In the data rows, zero lies at 4.5, halfway between 4 and 5.
Here are some points:
[7 5 7 7 4 6 5 5 5 7 4 6 5 3 7 7 6 3 4 5 6 5 7]
[2 6 5 5 5 4 4 3 5 4 2 3 4 4 3 3 3 7 3 8 5 5 7]
[9 5 6 8 6 6 4 7 4 7 5 6 4 4 8 7 7 1 6 4 5 4 4]
[9 2 4 7 3 4 5 9 5 9 4 6 5 2 7 7 8 1 5 1 3 3 2]
[4 6 3 6 4 6 7 5 6 6 8 3 5 8 3 5 7 3 5 3 7 5 2]
[4 5 5 5 6 2 3 6 4 3 6 7 4 4 4 4 4 3 4 6 3 6 1]
[6 5 6 5 4 3 3 7 4 4 6 6 3 5 2 2 3 6 6 5 6 5 3]
[7 3 3 5 5 1 5 9 3 8 5 8 3 4 5 5 7 2 6 3 4 5 4]
[7 3 3 6 4 7 6 6 3 6 7 4 4 6 3 4 7 2 7 3 5 4 2]
[6 4 5 5 6 6 4 5 4 6 3 4 5 3 4 4 4 2 3 4 5 5 8]
[4 4 5 5 3 4 3 4 6 3 5 3 5 4 4 3 5 5 3 7 6 5 5]
[3 5 4 3 2 4 6 5 5 3 6 6 2 6 6 3 7 4 9 0 5 1 2]
[7 4 3 4 3 4 6 7 3 5 3 5 4 4 5 4 4 5 6 4 2 4 2]
[6 4 3 4 5 2 3 6 2 6 6 7 4 5 5 3 5 5 7 8 5 5 2]
[3 6 4 2 4 7 5 2 5 2 4 3 4 7 4 5 4 7 4 1 5 2 7]
[3 4 8 5 5 6 6 5 5 6 4 5 6 2 5 4 5 3 3 6 5 6 7]
[6 4 4 5 5 5 7 6 5 5 4 5 2 4 3 3 4 4 5 5 4 4 5]
[2 4 5 2 2 5 4 5 6 3 4 1 2 6 5 4 5 5 6 2 5 3 6]
[7 5 5 5 3 5 6 8 5 6 6 5 4 4 4 3 6 4 7 3 5 4 2]
[5 5 2 2 4 5 5 6 3 5 5 6 4 6 3 4 5 5 7 4 4 3 3]
[2 5 5 3 2 5 5 2 7 4 6 1 4 6 2 4 5 8 2 5 8 6 4]
[6 4 2 5 4 3 4 6 4 7 4 7 4 3 3 3 6 4 4 3 3 6 3]
[5 3 6 6 6 2 2 3 5 3 5 3 6 4 3 5 3 5 4 9 4 8 4]
[4 5 7 6 5 8 4 3 4 5 3 1 4 4 6 7 4 6 4 8 6 7 7]
[9 5 7 7 6 6 3 6 4 8 5 8 6 2 9 5 6 2 6 8 7 7 6]
[2 6 3 2 5 7 6 3 4 2 6 1 4 7 3 2 3 8 6 3 5 3 6]
[6 3 4 6 4 3 4 8 5 5 6 6 3 4 5 4 5 4 7 4 3 5 1]
[4 5 7 4 4 5 6 5 3 6 3 6 5 3 7 7 5 3 4 3 3 3 9]
[9 4 5 7 7 4 5 7 3 8 5 8 4 1 7 8 7 5 5 3 6 4 3]
12 more points follow, each with its number after it:
[3 6 4 3 4 7 5 1 6 3 6 1 3 7 4 3 6 6 3 7 5 5 5] 0
[2 3 4 3 5 3 1 4 6 3 5 5 4 5 4 3 5 6 4 5 5 3 6] 1
[8 5 7 3 6 4 4 7 4 8 4 8 4 3 9 6 7 3 6 4 4 5 2] 2
[3 4 4 1 5 6 5 5 5 2 3 3 3 6 2 3 5 7 6 3 2 2 6] 3
[0 6 4 2 2 9 6 0 7 0 4 0 5 8 1 5 3 9 0 3 6 1 9] 4
[5 2 4 4 5 3 5 6 3 5 3 8 4 3 5 4 5 3 6 4 3 4 3] 5
[6 6 5 4 3 7 5 2 5 5 6 2 5 4 5 5 6 4 5 3 5 5 5] 6
[5 2 1 4 4 0 3 8 5 5 5 7 4 5 2 4 3 4 7 5 2 5 2] 7
[1 6 5 5 3 4 7 2 5 4 8 1 5 7 0 3 2 7 3 9 6 9 3] 8
[7 4 5 8 6 2 4 8 4 5 5 7 4 4 8 3 4 4 5 6 3 6 2] 9
[4 4 7 7 4 5 4 2 5 3 4 2 6 4 4 4 4 5 1 7 6 6 7] 10
[2 5 5 5 4 3 5 5 5 3 4 3 4 6 4 3 3 7 5 6 6 7 2] 11
Which of these numbered points is nearest to each point below by angle, seen from the average point of the first points? Its number follows each.
[5 4 6 4 6 3 4 6 4 5 1 9 6 1 8 4 4 3 6 4 2 4 8] > 5
[4 5 4 3 4 2 5 2 4 4 6 2 5 6 3 3 4 7 3 7 4 6 1] > 8
[4 6 5 5 3 5 5 3 5 5 6 5 4 4 6 5 6 5 5 4 4 5 4] > 6
[7 5 6 9 7 2 5 7 4 8 6 4 5 5 4 5 4 3 6 6 5 7 0] > 9
[5 5 6 8 6 2 5 6 4 7 6 6 4 4 5 3 4 3 5 7 7 6 1] > 9
[3 6 5 3 3 6 6 2 5 3 5 2 3 6 5 3 6 6 4 6 5 5 5] > 0
[4 4 4 2 3 3 3 8 5 3 5 8 3 7 4 3 4 4 9 3 3 4 3] > 7
[4 4 3 3 3 5 4 3 4 4 4 3 4 4 4 4 5 4 6 3 3 3 5] > 3
[5 5 3 1 3 3 5 5 5 4 5 3 5 8 3 2 3 5 7 4 4 6 3] > 11
[0 5 3 3 4 7 3 0 6 1 4 1 5 8 2 3 3 8 2 4 4 3 6] > 4
[6 3 4 4 5 1 3 6 4 5 4 8 4 4 3 2 4 4 7 5 2 5 3] > 7
[2 6 2 2 4 3 5 3 5 1 7 1 5 7 1 4 2 6 5 4 3 3 1] > 8
[7 4 3 4 5 2 4 8 5 5 2 6 3 2 6 4 6 3 7 1 2 1 8] > 5
[7 3 7 8 7 2 5 8 3 7 4 7 6 1 7 4 5 2 3 6 5 7 6] > 9
[3 4 2 2 2 3 4 7 6 3 3 4 4 5 5 4 5 5 7 2 3 1 6] > 3
[6 4 4 4 4 3 3 7 5 7 2 7 4 3 6 4 6 2 5 3 3 1 6] > 5
[7 4 0 5 6 0 4 9 4 6 2 7 5 4 4 7 5 2 7 4 2 5 2] > 7
[6 2 5 7 5 1 3 4 5 6 6 7 5 4 5 4 5 2 4 7 5 6 5] > 9
[7 6 7 6 6 9 4 3 3 8 4 2 5 4 8 6 6 3 3 6 7 4 6] > 6
[3 4 5 0 3 4 4 4 5 3 7 5 4 6 5 3 3 6 6 5 4 5 2] > 11
[6 2 5 8 4 5 4 3 4 6 5 5 6 2 5 6 4 4 3 6 5 5 5] > 10
[4 4 2 5 5 4 5 6 6 5 3 5 5 5 4 3 4 4 4 5 4 4 3] > 7
[4 4 7 6 7 5 3 4 1 6 5 5 5 3 6 5 3 5 3 4 6 5 7] > 10
[5 5 5 6 4 5 5 4 6 6 4 5 6 2 4 6 7 4 3 7 5 6 5] > 10
[4 5 5 6 4 5 5 4 4 5 3 4 4 5 6 6 5 3 6 3 4 4 5] > 6
[2 5 5 3 4 7 5 2 5 0 5 2 5 6 3 5 0 7 3 4 5 6 6] > 4
